Questions about the array below.
1) What is the entry in the bottom-left corner?
2) What is the smallest entry in the last row?
3) What is the fourth entry, reading row by row?
4) What is the smallest entry in the first row?
5) What is the entry in the top-left corner?
6) What is the third entry in reading order?
7) What is the last entry in the row that holds the largest entry?
8) What is the second-last entry, reading row by row?
[[141 140 111 111 148 120 113 120 117 141 112 108 138 112]
 [111 110 145 142 113 131 144 144 145 119 111 148 143 146]
 [123 119 122 121 113 120 133 133 117 145 150 116 110 129]
 [144 134 135 142 129 133 126 133 143 141 108 141 146 126]
 [142 139 146 137 116 143 126 120 148 111 109 144 143 133]
 [146 130 138 116 110 126 115 117 109 117 149 117 109 116]
 [146 116 109 124 144 141 145 139 143 139 112 116 144 117]
 [146 143 140 121 123 135 119 117 138 111 109 144 142 120]
 [144 135 113 125 140 127 112 119 116 115 145 115 115 110]]
1) 144
2) 110
3) 111
4) 108
5) 141
6) 111
7) 129
8) 115

Read these off the matrix that follows.
1) Read off the bottom entry of the column that holds the smallest entry.
2) Read off the last entry, reading row by row.
3) Read off the entry just left of 109.
4) Read off the entry in the top-right corner.
5) Read off the entry just right of the largest entry.
6) Read off the 2nd entry on the main diagonal.
7) Read off the first entry in the row that holds the smallest entry.
8) Read off the bottom-left entry.
[[133 126 115 133 109 122 124 110 128 123 131 130 144 130 125 145]
 [136 137 138 132 153 127 118 152 125 136 123 124 141 145 125 134]
 [138 124 130 131 145 140 116 140 137 123 134 139 149 128 125 144]
 [119 116 128 131 131 130 121 133 126 121 120 125 126 111 115 129]
 [146 118 127 111 128 127 113 129 124 118 123 126 116 149 113 110]
 [122 118 140 135 149 125 119 151 116 124 113 116 138 116 114 146]
 [131 120 117 138 123 119 135 123 113 137 119 117 128 134 119 122]
 [139 128 120 134 116 120 132 116 120 133 123 121 137 140 124 135]]
1) 116
2) 135
3) 133
4) 145
5) 127
6) 137
7) 133
8) 139

Read these off the row that follows.
1) Find the entry just left of 129.
2) Find the entry just left of 143.
3) Find the 3rd entry from the right.
4) Find the second entry from the left.
[139 132 128 143 112 107 119 135 149 129 124 125 128]
1) 149
2) 128
3) 124
4) 132

data =
117,121,102,121
121,140,112,136
132,135,118,119
Indices start at 0.
Find the entry at row 1, column 1.
Answer: 140
The entry just left of 102 -> 121
The entry directly above 112: 102
Find the entry just right of 112.
Answer: 136

Read these off the array that follows. Counting starts at 0.
1) Report the entry in row 0 and column 2.
2) Report the entry just left of the largest entry.
3) Report the bottom-left entry.
4) Report the entry in the bottom-right corner.
5) Report the top-left entry.
6) Report the entry just right of the largest entry.
7) Report the top-right entry.
8) Report the entry at row 1, column 2.
[[127 123 115 143 119 123 124 127 135 138 126]
 [152 118 145 140 145 119 122 108 154 123 121]
 [132 124 123 141 127 129 136 137 122 115 128]
 [133 124 119 118 136 137 124 120 120 153 141]
 [129 117 128 109 130 135 120 130 135 134 131]
 [148 108 135 150 140 125 134 129 135 123 122]
 [129 117 119 128 132 149 134 108 130 142 132]
 [121 121 129 126 119 128 132 136 116 139 123]
 [108 133 124 122 112 135 122 125 117 129 141]
 [129 137 131 127 128 129 136 133 127 116 109]]
1) 115
2) 108
3) 129
4) 109
5) 127
6) 123
7) 126
8) 145

grid =
[[143 126 149 119 116 135 125 129 149]
 [117 120 140 133 117 143 118 132 140]
 [124 114 135 119 121 135 118 131 135]
 [122 112 134 120 122 140 118 130 134]
 [118 125 135 136 125 146 123 125 135]
 [109 119 138 131 118 140 124 128 138]
 [128 115 128 130 125 133 123 132 128]
 [117 137 131 131 135 146 131 120 131]
 [138 132 140 126 121 128 133 129 140]
 [123 116 133 126 119 137 123 136 133]
 [116 122 133 129 120 137 119 131 133]]
Give the second entry, reading row by row.
Answer: 126
The last entry, reading row by row: 133
The entry just left of the centre entry -> 131
Give the entry at the centre.
Answer: 118
The 2nd-last entry, reading row by row -> 131
The bottom entry of the column that holds the smallest entry: 116
Give the 1st entry on the diagonal from the top-right corner.
Answer: 149
The 1st entry, reading row by row -> 143
The first entry of the smallest entry's row: 109
The entry directly below 114: 112
The smallest entry in the first row: 116
Give the largest entry in the last row.
Answer: 137
Give the 3rd entry in reading order.
Answer: 149
Give the 2nd entry on the main diagonal.
Answer: 120
Give the entry directly below the smallest entry.
Answer: 128
Give the fourth entry in reading order.
Answer: 119
The smallest entry in the last column: 128
The 3rd entry on the diagonal from the top-right corner: 118
Give the third entry on the main diagonal.
Answer: 135
The third-last entry, reading row by row: 119

arr =
[[131 129 129 119 118 112 146 147]
 [129 128 127 122 147 113 118 125]
 [144 129 142 122 124 137 112 133]
 [132 137 110 115 142 128 129 115]
 [137 139 149 110 137 131 140 109]
 [139 119 120 144 108 122 131 131]
 [149 115 135 111 137 118 127 124]
 [114 110 133 124 110 125 113 133]
 [138 110 146 141 124 109 116 133]
 [137 117 141 132 136 124 140 116]
 [124 108 140 146 121 115 138 131]
 [145 118 122 125 130 118 137 126]]
Give the top-right entry.
147
The second entry on the diagonal from the top-right corner is 118
The smallest entry in the first column: 114
The bottom-left entry -> 145
Give the last entry, reading row by row.
126
The third entry, reading row by row is 129
Give the fourth entry, reading row by row.
119
The smallest entry in the first row: 112
The smallest entry in the last column: 109
Give the entry just left of 120.
119
The first entry, reading row by row is 131
The 2nd entry in reading order: 129
The entry just right of 114: 110
The fifth entry in reading order -> 118
Give the second-last entry, reading row by row.
137

Read these off the array that follows. Rows and columns are numbered from 0.
1) The bottom entry of the column that holds the largest entry?
2) The entry just left of 121?
3) The entry just right of the smallest entry?
4) The entry in the bottom-left corner?
5) The entry at row 0, column 0?
6) The entry in the bottom-right corner?
7) The top entry of the column that holds the largest entry?
8) The entry at row 0, column 1?
[[136 114 145 134 140 123 112 123 149 133]
 [117 131 122 125 133 139 129 117 117 124]
 [119 129 118 124 133 138 130 122 113 130]
 [127 140 117 125 110 123 148 125 121 126]
 [117 124 116 119 126 120 126 124 119 123]
 [116 131 116 123 129 137 133 119 111 124]
 [116 131 119 123 131 138 131 118 113 123]]
1) 113
2) 125
3) 123
4) 116
5) 136
6) 123
7) 149
8) 114

Questions about the table below. Indices start at 0.
1) What is the entry in row 1 and column 1?
2) What is the entry in row 0 and column 1?
3) What is the entry in row 2 and column 0?
4) What is the bottom-left entry?
5) What is the entry in the top-left corner?
6) What is the entry at row 1, column 0?
7) What is the entry just right of the centre entry?
8) What is the bottom-right entry?
[[123 100 119 143 144 152 124 140 128 125 102 122 129 114 121]
 [120 121 129 124 127 116 127 133 132 128 108 135 124 145 132]
 [138 142 134 126 128 110 130 125 135 123 135 126 138 122 127]
 [117 140 128 134 129 135 134 113 121 120 146 119 122 119 122]
 [132 123 115 115 140 144 123 112 121 133 100 138 127 123 130]
 [129 142 132 129 136 119 125 136 129 136 112 136 136 140 130]
 [115 145 128 131 116 119 128 143 138 122 127 120 134 145 133]]
1) 121
2) 100
3) 138
4) 115
5) 123
6) 120
7) 121
8) 133

Read these off the array that follows. Counting starts at 0.
1) Give the entry at row 0, column 0.
2) Give the entry at row 1, column 0.
3) Give the bottom-right entry.
4) Give the entry in row 2 and column 0.
5) Give the entry in row 0 and column 1.
6) Give the entry at row 2, column 2.
[[126 126 123 130 122 120 129 127]
 [133 124 125 130 124 119 126 131]
 [131 137 128 131 129 135 131 106]
 [128 127 129 126 125 128 125 125]
 [128 138 129 125 133 119 127 121]
 [125 132 129 129 136 138 128 139]
 [126 127 129 129 131 122 136 131]
 [127 125 126 127 131 135 129 139]
 [128 132 133 127 128 138 129 123]
 [129 131 127 129 124 134 131 119]
 [131 131 127 132 130 121 124 132]
 [127 127 130 130 124 124 132 135]]
1) 126
2) 133
3) 135
4) 131
5) 126
6) 128

Questions about the grid below. Counting starts at 0.
1) The entry at row 2, column 0?
2) The top-right entry?
3) The entry in row 0 and column 1?
4) The entry at row 0, column 2?
5) The entry in row 1 and column 0?
6) The entry just left of the largest entry?
[[125 118 133 107 137 116 120 158 125 141 114 121 131 152 154]
 [126 120 133 110 130 122 126 142 120 138 119 126 131 147 141]
 [125 120 135 106 130 124 128 134 111 138 119 130 134 151 140]
 [125 118 132 110 133 117 121 151 123 140 115 122 131 150 146]
 [126 120 132 111 131 120 123 146 122 137 118 124 131 148 142]
 [125 118 133 109 135 116 120 154 124 140 114 122 131 152 150]
 [125 118 133 108 136 115 120 156 124 141 114 121 131 152 152]
 [126 118 132 109 134 117 121 152 124 140 115 122 130 151 148]
 [126 118 133 110 133 118 122 149 123 139 116 123 131 149 145]
 [125 121 133 110 130 122 127 140 118 137 119 127 132 148 141]
 [126 120 133 109 130 124 128 139 117 137 119 127 132 148 141]
 [126 120 133 111 131 121 125 144 121 137 119 125 131 147 142]
 [125 119 133 111 132 118 122 148 122 138 117 124 131 148 143]
 [125 121 134 108 130 124 128 136 114 137 120 128 134 149 140]]
1) 125
2) 154
3) 118
4) 133
5) 126
6) 120
